128 stands for zero in the data rows.
Here are some rows, each followed by its group. Groups can overlap.
[173  99 131 121  83 122 117 118 113 114 115 102 108  88 130 186 101 109
 103  77 110 115 122 122 116 110 149 194 127 111 186 171 108 121 114] 0
[137 143 140 110 119 175 138 179 172 188 114 255 116 106 115  98 164 116
 124  93 110  75  98 119 184 115  90 100 119 119 108  91 108 121 125] 1
[ 94 124 115 110 142 111 102  85  78 114 114 105 102 168 114 112  97 136
 106 136 117 134  87 119 100 188 102 113 116 118 111 109 122 116 255] 2
[175 105 176 104 179 174 115 120 121 122 117 121  94 133 120 120 116  99
 201 141 113 106 131 107 133 100 147 108 105 113 105 124 110 128 112] 3
[114 118 142 131 111 145 116  95 125 108 123 112 125  84 105 117 125 115
 115 169 129 122 182 108 122 162 112 108 106 147 115 112 117 103 235] 4
[ 77 124 172 116 115 160 114 141  97 127 105 106 110 157 110  96 115 146
 112 113 116 144  77 117 108 196  77 114 126 101 112  97 127 139 182] 2
[150 109 106 128  91 165 142 114 130  98 136 102 141 167 130 169 119 119
 109 115 131 120 145 142 108 117 148 193 127 112 169 170 119 129 110] 0
[135 110  99 208 161  89 229 109 109 105 214 103 233  75  99 125  98 242
 115 168 207  99 121 229  98 140 154 117 111 102 111 133 209 229 113] 5
[131 107 137 135 119 107 139 107 152 118 139 122 129 128 119 128 134 116
 106 165 132 175 182 117 150 124  95 108 104 174 127 130 123 100 136] 4
[112 176  81 115 140 130 117 172 145 200 105 177 111 178 131  98 166 121
 126 142 119  86  93 110 160 118  96 121 141 118 111 103 118 136 120] 1
[132 206  80 111 121 158 102 185 144 170 106 185 127 124 126  95 170 112
 139 142 113  79  90 104 154 109 169 119 137 120 111  91 112 131 120] 1
[180 220  75 114 162  90  98 199 163 170 100 181 115 106 127  91 173 100
 141 163 112 168  96  94 167 110 174 111 144 120 110  96 110 128 110] 1
[134 140 123 103 121 167  93 178 116 116 101 123 105 164 119  99 112 102
 255 146 107 118 148  99 105 111 153 114 124 114  96 118 110 136 101] 3
[123 135 157 113 171 172 113 137 109 133 117 134 117  99 123  99 124 118
 192 183 121 132 135 107 127 111 174 119 125 121  98 113 126 151 107] 3
[127 107  84 102 163 121 107 113 114 116 118 115 108 171 117 193 107 106
 103 122 118 124 139 137 126 103 153 181 109 121 190 180 105 113 116] 0
[170 113 113 131 102  82 117 131 108 118 124 109 126  97 179 108 100 127
 137 129 121 100 129 128 103 109 176 112 185 122 110 109 131 141 121] 6
[116  83 161 242  96 141 255 112 114  94 255  96 227 184 100 122  95 215
 110 163 213  94 180 229 100 131 114 109 100 104 104 129 255 255 116] 5
[173  84 135 106 119 110 148 109 107 119 125 100 102 183 103 121  95 152
 108 103 108 171 176 130 117 189 142  98  94 104 114 114 122 112 195] 2
[146 103  92 146 159 152 141 133 136 104 125 124 146  83 110 125 104 130
 107  95 135 182 147 137 139 121 166 142 117 190 138 129 123 142 129] 4
[146 119 103 141 152  86 122 133  86  96 116 103 140 177 212  81  84 142
 128  96 135  84 144 135  74 120 130 124 240 105 105  88 132 174 100] 6
[137 140 170  92 132  75  81 120 160 159 118 147  90 159 116 140 166  86
 188  81 107 149 177  97 165  90 124 102  90 130 103 135 104  80 103] 3
[ 78 108 173 111 146 176 128 108 119 115 127 111 119 154 255 115 125 121
 118  91 123 150 121 115 119 105 178 108 209 109 104 115 122 111 103] 6
[173 116  91 106 102  88 124 132 127 120 116 114 111 111 153 109 123 108
 187 160 108 147  97 112 113 118 123 113 129 112 104 111 114 114 116] 3
[163 109 142 101 112 118 129  99 116 104 120 105 111 147 104 126 126 136
 124 136 113 183  93 113 100 195 139 105  99  99 116 113 117  99 179] 2
[ 97 103  91 140 142  97 159  81 132 123 160 101 144  85 169 142 140 138
 119  93 140 182 155 155 120 114 133 110 142 124 101 133 160 108 109] 6
[ 87 172  94 106 138 141 107 178 171 170 111 179 103 100 119 111 166 102
 131 124 114 174 147 113 169 110 181 109 128 123 108 114 108 115 118] 1
[167 102 138 106 157 145 129  99 118 117 122 107 108  97 111 195 116 110
  98  80 114 113  86 134 144 113 103 209  97 130 166 196 117  97 116] 0
[100 130 173 143  91 114 125 103 114 121 134 127 153 167 130 110 128 138
 116 181 135 163 112 117 135 141 181 126 131 160 118 111 137 121 139] 4
[138 116 140 111 145 150 108 110 116 111 116 103 108 168 110 206 105 110
  99 119 113 145 128 125 126 109  92 189 109 122 193 191 118 112 114] 0
[149  88  94 108 115  85 126 103 104 105 118 104 103  78 116 196 109 113
 103 125 111 107 113 132 131 110 103 187 109 110 174 189 102 114 114] 0
[ 78 169  98 121 151 114 136 179 156 162 127 168 121 159 118 119 183 115
 132  81 134  96  76 131 153 114 109 116 123 114 117 121 128 140 114] 1
[176 132 134 252 165  98 138 120 124 113 157 121 161 117 117 117 110 146
 116  93 152  95  92 148 108 126 163 122 125 180 129 115 176 158 129] 4
[119 135 117 219 119 108 213 119  98 115 201 113 211 181 112 109 104 201
 111 113 223  82 151 213  91 126 164 127 126 119 111 112 224 240 109] 5
[167  94  82 105 111 164 129  87 133 108 140 106 107 139 102 138 130 128
 116 121 101  80 118 107 130 188  82 102  86 102 107 129 107  78 194] 2
[ 80 164  86 106  97 146  97 166 165 166 112 172  98 107 120 115 186 105
 150  87 106 133 167  96 164 112 140 106 114 117 103 117 102 109 119] 1
[124 197 114  96 105 137 110 179 200 255 109 204 111 113 117 112 221 106
 127  88 113 125 157 117 173 110 159 109 119 126 119 111 105 111 121] 1
[126 164 155 104 137 152 117 162 200 182 121 202  96 116 110 127 201  98
 122 171 106  90 163  94 232 100 110 104 102 137 119 130 104  79 113] 1
[145 149 164 119 141 125 105 130 118 137 109 123 108  92 118 169 120 110
 127 126 105 173 179 108 110 112 158 202 125 122 163 188 127 118 109] 0
[138 112  85 104  74 105 118 126 114 106 120 124  93 183 116 108 109 102
 203 174 108  91 162 117 125 105 105 113 112 113 105 125 108 140 109] 3
[184 156 143 141 101 118  89 141 142 123 110 130 153 110 120 131 117 112
 117 123 119 173 131 109 109 118 100 147 139 215 149 125 133 137 115] 4
[175 104  86 137 159 116 148 132 128 122 134 126 142 109 120 120 142 120
 111  88 131 178 103 133 143 121 111 115 114 167 136 118 132 120 129] 4
[134 112 114 113  97 157 104 104 110 112 108 104 110 110 113 219 113 108
 107 113 118 175 179 127 115 110 110 187 116 118 198 204 109 114 110] 0
[ 82 255  78 109 118 132 120 216 168 189 110 173 120 116 121 108 196 114
 140  87 115 119 111 105 172 113 144 113 125 119 113 105 112 113 113] 1
[128 115  80 106  83  88 113 112 132 132 116 122  99 143 117 189 135 104
 106  79 116 183 101 127 129 111 146 176 105 110 171 197 114  96 111] 0
[155  96  94 127 146 109 133 133  82 104 106 107 123  82 108  95  73 152
 114 140 120  76 128 136  85 201 119 112 134  96 130  89 117 161 184] 2
[107 146 145 127  85 121 102 145 110 130 116 128 118 104 120  94 124 121
 193  89 120 107 172 113 114 112 134 120 132 122 105 104 126 157 110] 3
[ 82 134 136 111 159 107 103 132 115 116 107 115 113 109 115 192 118 106
 112  90 115 128 170 124 114 113 175 192 119 113 185 184 107 122 102] 0
[ 83 123  77 159 132  79 139 143 109  95 136 109 162 134 183  95  98 155
 132 107 149 158 106 153  78 112  78 106 210 107 111 101 139 176  96] 6
[ 78 170 116  94 148 156 118 151 202 173 118 172 105  82 124 132 218 101
 130 170 113  79  77  94 203 112  89 111 109 123 106 131 107  75 111] 1
[156 121 173 103  93  85 131  82 110 117 127  97 109 163 100 130 129 134
 116  87 122 134 143 122 109 226 167 111  93  98 115 129 131  95 189] 2
[139 104 103 216 179 181 220 120 105 102 213 105 220  79 112 117  84 231
 115 144 207 135  76 255  87 131 158 115 122 106 112 129 222 226 117] 5
[141 108  95 112 179 111  99 139 119 124 105 128 108 153 122 105 117 103
 196 117 104 170 157 101 123 107 111 101 115 119  99 105  99 120 114] 3
[115 219 156 111  97  94  95 180 140 186 101 187 112 136 129  88 156 120
 137 123 116 179 134 101 138 132  74 120 151 117 114  92 114 141 127] 1
[119 201 127  96  79 176 118 176 203 230 122 206 105 107 110 123 214  91
 132  97 100  97 116 103 190 105 101  99  96 126 106 125 105  82 110] 1
[168 109  76 120 111 168 129  98  96 108 124 107 114 114 190 105 111 125
 119 128 118 138 166 121 105 117  81 116 217 117 102 103 127 118 117] 6
[114  97  94 123 185 173 138  90 136 113 137 112 132 160 195 132 138 117
 126  89 130 131 130 130 136 104 138 101 190 122 106 125 114 102 104] 6
[150 110 135 105 129 158 122 105 100 109 117 111 119 143 104 111 104 141
 116 152 120 136  99 120 102 200  97 108 109  98 114 105 114 123 193] 2
[ 84 109 114 112 124  85 125 104 105 104 122 108 108 136 104 125 116 132
 118  93 105 144  99 118 103 204  89 116 106  99 165 122 123 109 174] 2
[128 119 143 134 107  91 128 126 148 121 120 129 146 139 113 142 114 113
 113 142 122 140 111 124 136 117 102 144 120 214 148 130 125 125 132] 4
[176 117  94 127 143 163 117 114 111 102 128 116 123 132 196 109 114 129
 119  95 129 154 133 125 105 109 105 103 198 109 100 115 123 130  95] 6
[185 110 153 166 165 120 137 120 120 111 132 116 142 163 109 133 105 124
 112  90 126 171 177 134 142 125 150 146 119 175 137 131 133 133 128] 4
[170 124 155  95 182 112 111 113 119 135 119 127 106 164 121 178 124 110
 105 162 111 146 166 118 127 108 141 179 112 116 170 195 117 106 111] 0
[ 81 171 164 112 134 181 121 203 161 153 108 165 124 140 140 104 181 111
 130 143 117 127  90 112 155 111 140 105 137 118 142  99 110 127 113] 1
[127 105 143 121  74  95 127 128  98 115 109 105 110 173 107 185  88 121
  96 112 117 126  94 129 154 125 108 191 117 125 176 173 117 136 124] 0
[ 99 166 158  96 105 155 123 170 223 194 118 188  97  82 124 114 191 112
 125 112 110 157 125 108 191 109 144 110 114 125 106 116 100 105 111] 1
[159 108 161 124 169 168 130 121 156 119 120 140 141 119 117 157 134 112
 114 162 129 109 178 116 156 110 151 139 108 208 141 142 108 114 123] 4
[ 81 138 114 101 182 106 142 147 165 196 126 169 110 139 115 117 182 119
 126 107 103 155  91 115 167 134 142 111 104 111 110 112 115  95 144] 1
[162 208 104  89 137  77 111 165 181 180 115 189 107 139 119 125 200 104
 127 183 119 133 171 101 197 107 156 116 106 113 113 133  90  98 108] 1
[ 86 134  80 110 134 147 108 123 122 137 111 123 109 129 110 178 129 107
 124  77 108 106 117 120 125 110  95 190 109 122 163 196 116 111 112] 0
[ 92 121 171 217  98 149 226 104 135 114 234 122 255 148 108 131 127 203
 115 168 202 172 176 206 114 126 170 114 108 115 103 132 232 186 102] 5
[ 87 149  94 142 137 172 125 134 162 126 142 135 157 140 118 125 152 129
 119 179 144 147 169 126 196 115 168 122 114 198 128 126 139 123 121] 4
[120 117  99 125 165 109 110 117 106 106 122 110 125 152 196 106 108 128
 122 177 127 131 118 133  97 108 115 106 236 115 100 107 121 139 103] 6
[ 90 150  81 116 147 125 113 241 115 131 117 136  95 166 118  91 119 112
 255 175 100 135 139 105 130 113 182 120 126 110  99 107 118 141 105] 3
[105 122 168 135  81 128 114 117 131 116 121 121 137 119 122 120 104 117
 112 179 132 145 150 121 124 124 164 127 126 207 130 120 128 133 137] 4
[185 123  81 180  79  94 193 115 157 119 224 128 186  99 109 153 144 212
 118 109 196 133 160 212 131 116 101 132 103 117 132 210 210 179 109] 5
[102 122 101 136 122 170 118 113 160 112 139 134 142 108 113 143 130 109
 113  99 124 133  92 114 148 108  93 141 108 200 133 147 122 108 121] 4
[156  98 177 145  76 165 148 128 130 115 129 119 137  99 121 112 112 124
 110 118 128 119  82 129 132 138 165 112 122 169 124 112 133 128 138] 4
[177 124 144 121 144  72 103 107 125 109 124 111 120 173 194 117 122 108
 122  83 125  80 155 109 115 102 164 109 183 124 104 119 117 110 105] 6
[ 83 126  94 126 115  97 139 105  97 105 138 107 136 187 197 107 110 139
 117 171 142 176 161 138  96 113 163 117 198 108 106 111 137 141 104] 6
[ 88 139 161 126  83  87 130 106 129 113 141 115 138  88 176 121 135 126
 130 115 143 105 118 137 108 114 173 112 171 121 114 125 138 130 100] 6
[137 167 118 108  99  93 120 179 159 173 112 168 102 101 125 115 230 109
 132 107 112  87 179 105 198 126 169 108 119 122 107 109 111  97 131] 1
[129  97 113 218  80 129 252  91 107 107 222 101 221  91 106 138 118 225
 113 108 227 161 156 255 110 134  90 114  94 102  98 144 225 195 111] 5
[ 76  89 134 123 124 124 153 118  96  99 120  94 129 145  99 105  95 142
 119  92 119 121 170 142  89 229 130 103 116  99 126  90 122 139 197] 2
[ 81 110 133 108 131 162 119 153 103 121 112 115 105 159 135 113 112 118
 228  88 110 182  78 109 116 116 168 141 135 101 106 137 113 126 104] 3
[172 197 161  94  88 110  96 150 182 177 112 177 107 141 139 125 209 100
 132 138 123 140  96  93 183  99 126 112 128 124 110 124 100  95 103] 1
[151 107  75 129  76 168 141 147 115 123 125 130 110  99 117  98 123 119
 188 108 114  90 161 117 136 113  78 103 115 117  99 102 120 149 121] 3
[ 82 104 178 255 104 152 155 121 127 106 161 108 161 128 106 109  96 144
 115 106 151 170 148 152 125 130 139 121 119 175 127 116 159 163 136] 4
[183 191  78 110 108 163 102 173 170 190 107 223 109 128 128 110 208 102
 130 112 113 145 171 105 166 105  82 109 154 117 111 109 109 107 106] 1
[121 109 150 119 145 120 130 118 102 103 124 108 122 172 184 102 109 127
 127  88 125 164  92 129 107 111  80 115 185 108 104 112 114 138 101] 6
[ 94 118  93 110 110 153 113 150 129 118 108 125 115 107 108 103 131 110
 213  94 112  83 146 104 114 105 158 108 111 110 101 113 109 145 100] 3
Which 4 groups are nearest to each row below, nearest first, going by the distance to the group's nearest row?
[112 116 177 140 143  89 137 122 137 131 137 131 135 180 117 123 145 125
 121 101 141  96 153 119 171 122 166 115 105 171 118 126 136 115 138] -> 4 6 3 1
Which 4 groups are nearest to each row below, nearest first, going by the distance to the centre of the group?
[107 124 129  97  92 112 120 120 125 127 122 128 118 112 119 109 133 104
 199 134 113 129 149  99 119 100 147 107 103 117 104 114 122 102 115] -> 3 4 6 1
[ 91 106  75 117 172  74 125  98 111 113 123 109 122  79 103 137 123 133
 122 113 115 137 117 119 113 176 154 123 102 118 124 135 116 105 172] -> 2 4 0 3
[161 137 128  97  82 142  90 135 112 124 104 129 101 120 130 105 118  99
 209  78 106 170 158  94 103 107 158 118 121 113 101 114 118 112 102] -> 3 6 4 1
Which 4 groups are nearest to each row below, nearest first, going by the average distance to the group's rows?
[ 96 121 167 155 131 149 114 115 151 122 128 125 145  92 113 158 136 109
 114 151 133 125 129 114 153 107 113 131 103 182 137 145 123 110 121] -> 4 0 3 1
[ 96 134 129 101 102  77  99 138 115 119 102 133  98 142 116  97 116  96
 208 131 109 146 177  99 116  98 117 115 123 120 109 113 106 128 103] -> 3 6 4 1
[140 107  76 109  93 147 137 103 121 114 133 108 126  93 119 177 124 120
 102 100 127 139  90 163 129 114 106 179 102 130 168 175 128 111 119] -> 0 4 2 6
Which 3 other groups have their centres nearest to the centre of group 5, nearest first?
4 6 2
Which 3 other groups have their centres nearest to the centre of group 2, nearest first?
4 3 6
Which 3 groups are nearest to each row below, nearest first, going by the distance to the group's nearest row?
[ 84 125 170 128 130 108 114 111 112 109 124 106 122 180 188 122 117 122
 118 150 124 135  79 117 102 108  81 122 182 132 118 126 128 125  99] -> 6 4 2
[ 77 127 169 144 119  78 127 113 120 114 124 114 137 170 119 125 116 123
 110 108 127 140  89 121 119 130 155 148 124 182 136 121 140 124 131] -> 4 6 0
Group 1 spreads out most along one direction. Which 3 other groups' directions of most spread are closest to that one, closest first?
6 3 4
Group 3 spreads out most along one direction. Which 3 other groups' directions of most spread are closest to that one, closest first?
1 5 2
Which 3 other groups have their centres nearest to the centre of group 1, nearest first?
3 4 6
Which 3 groups are nearest to each row below, nearest first, going by the average distance to the group's rows?
[112 131  94 109 154  90 104 123 117 123 111 127 130  89 112 197 126 105
 112 162 120 145 164 124 122 107 146 255 121 116 178 173 109 126 106] -> 0 4 3
[151  85 164 131  89 125 158 115 105 107 140 107 122 112 200 108  96 139
 121 181 122 147 165 131 112 120 132 116 205 108  97 112 139 128 111] -> 6 4 3
Group 2 spreads out most along one direction. Which 3 other groups' directions of most spread are closest to that one, closest first?
6 3 1
